In the rows, zero is written as 128.
Where one turn sends some rows of the set: a few examples, then the rows asked:
J_944: [152 123 125 174 129 103 138 117 115 142 102 128  95 165 167  81 161  96
  89 129]
J_152: [169 133 149 159 107 151  96 128 146 130  86 124  99 154 118 123 136 107
 120 137]
J_2: [165 130 146 137  95 155  97 119 160 133 104 129  94 158 131 123 161 105
 114 121]
J_842: [128 159 152 145 119  96 121 127 141  77 139  97 153 138 139 125 160 108
 104 146]
J_624: [144 125 132 158 127 126 139 123 109 148 113 125  88 162 170  76 164  94
 108 118]
J_300: [128 157 154 111 130 121 133 118 124  92 152 124 150 137 147 144 135 114
  80 116]
J_448: [111 139 133 148 112 109 140 116 128 139 101 111  97 182 176  93 149  97
 111 131]
J_508: [126 138 127 155 150 132 153 118 117 149 102 127  97 177 166 103 118  98
  99 129]
J_544: [124 161 158 127 123 105 125 123 112  79 133 112 155 138 139 136 124 119
  97 129]
J_651: [119 158 149 113 133 128 126  97 116 115 176 132 148 136 147 125 128 113
  84 127]
J_857: [124 135 124 148 123 100 146 104 135 124  96 127  99 191 175  98 143 105
  94 118]
J_519: [154 129 126 168 138 119 144 123 108 126  96 125  89 165 163  78 144 101
 115 114]
J_178: [173 111 136 158 172 157 115 111 132 133 132 145 122 124 124 111 146  99
  99 134]
J_814: [181 122 121 158 101 133 109  74 158 122 129 154 114 149 126 104 121 108
  95 138]
J_571: [119 168 143 138 133 109 121  86 120 110 171 119 146 134 143 119 115 110
  92 151]
J_546: [164 126 135 137  98 149  91  89 158 138 123 147  95 167 133 105 156 112
 108 118]
J_655: [119 163 153 146 123  93 115 107 111  98 144 111 157 134 137 126 119 114
  89 157]
J_803: [125 173 152 135 125 105 133 119 126  77 136 105 154 139 138 135 134 117
  93 137]
J_361: [179 106 131 148 157 131 112  97 139  92 116 155 125 148 127 102 153 118
 102 105]
J_899: [163 117 134 129  77 147 101  88 150 125 134 150 114 153 133  96 146 110
 117 117]
J_623: [141 149 136 126 161 130 136  96 130  92 169 146 149 146 138 117 135 118
  86 111]
J_550: [132 151 141 151 161 129 124 106 116 128 173 133 155 129 132 114 131 104
  84 155]
J_253: [153 136 119 168 132 115 146 105 130 131 115 117  79 164 172  77 153  92
 110 121]
J_370: [129 128 124 151 142 114 148 110 118 140  96 141 105 187 168 101 131 106
  82 118]
J_472: [122 171 142 140 140 116 127  93 120 116 169 123 153 134 139 123 128 110
  77 155]
J_545: [119 164 151 158 138 118 117 118 116 104 155 100 150 129 131 104 128 104
 123 163]
J_406: [151 127 142 160 114 118  97 105 159 107 127  98 113 131 136  96 179  94
 133 153]
J_777: [172 129 129 163 114 138  89  79 151 141 116 153  98 166 124 101 131 114
 100 137]
J_618: [174 129 143 155  97 156 114 127 144 115 101 123 112 134 119 120 117 100
 130 139]
J_941: [122 158 155 115 125 118 129 119 115  93 148 128 160 144 142 133 149 120
  79 120]
J_792: [114 171 153 145 127 107 118 110 104 100 148 112 159 138 133 114 122 117
 101 155]
J_637: [168 120 144 134  76 150 111 122 162 127 116 127 114 137 133 126 158  95
 106 132]
J_445: [129 139 152 119 126 108 121 120 122  78 146 134 162 153 141 115 165 123
  92 107]
J_551: [123 168 144 117 142 131 134  95 118  99 171 132 149 143 143 121 129 118
  91 121]
J_195: [173 130 137 174 117 139  89 105 139 139  95 140 104 158 114 111 122 111
 107 149]
J_454: [175 116 137 170 103 139 101 109 127 136 106 149 128 139 113 108 112 106
 101 152]
J_767: [159 130 126 166 139 121 153 128 128 137 102 120  85 157 169  98 159  88
  94 121]
J_535: [152 125 145 161 144 156 103 116 134 138 138 111 113 119 128  96 154  90
 137 156]
J_146: [160 107 139 149 116 103  93 100 145  89 113 131 129 150 134  91 183 116
 112 121]
J_975: [117 143 132 156 131 124 148 124 128 154 103 108  95 170 172 105 138  88
 103 144]

J_975 -> J_508
J_152 -> J_195
Now these:
J_767 -> J_519
J_842 -> J_545
J_637 -> J_618
J_146 -> J_406
J_792 -> J_472
J_300 -> J_544

